(in the rows, 128 means zero)
One turn sends every row of this set to another row. A few are shown first. Where does it send the rows asked after them?
Lim: [144 134 131 141 116  77 128 104 137 144 145 111]
rebi: [115 121 161 123 140 110 114 102 148 117 151 114]
Vol: [140 142 131 110 100 115 127 105 141 124 120 148]
gope: [129 125 175 134 124 139 143  86 120 118 132 120]
Mekit: [117 144 126 150 106 135 118 107 107 133 120 154]
feb: [125 123 133 143 144 148 123 109 148 158 154  90]
pona: [133 125 121 133 132 152 114 125 145 148 155 154]
kapap: [107 139 117 139 171 141 142 121 118 125 135 122]
bulef: [148 124 129 153 156 123 151 136 139 133  99 109]
Lunap: [138 133 135 164 134 121 122 137 107 132 120 158]
tir: [136 149 125 169 149 105 150 130 135 147 143 104]
bomi: [114 106 104 121 142 135 128  96 122 131 110 117]
kugo: [123 111 113 145 140 102 130 110 140 165 107 109]
balit: [116 111 101 138 123 120 134  85 138 138 107 128]
fesad: [132 115 112 148 125 141 109 106 150 142 134 160]
roz: [109 125 141 132 164 135 157  99 143 129 142 146]
Dek: [135 135 152 130 136 153 146 152 145 130 132 138]
Nid: [171 134 141 169 147 133 132 126 139 137 141 117]
doto: [117 110 123 155  99 118 129 105 136 144 161 107]
fiza: [117 128 122 146  89 103 129 101 148 147 142 125]
dul: [164 144 154 128 108 113 131 116 119 139 113 133]
Zit: [144 148 139 158 148 111 123 131 110 123 116 100]
zapap: [147 121 136 100 106 120 143 115 148 119 129 132]
bor: [132 111 142 120 134 115 130 118 143 107 128  86]
mufib: [137 140 154 151 113 131 161 115 115 115 152 108]
daral: [109 113 170 152 131 140 139 131 140 124 134 144]
kif: [107 145 130 141 108 132 142 123  95 127 129 139]
penu: [149 118 112 156 157 132 134 108 136 160 129 151]
Vovuf: [163 151 142 130 149 120 131 128 149 149 122 102]
dama: [ 92 127 154 134 142 135 133 100 142 160 132 108]

kugo -> penu
gope -> rebi
kif -> zapap
Where do these go?
Vol -> fiza
Dek -> mufib
tir -> bulef

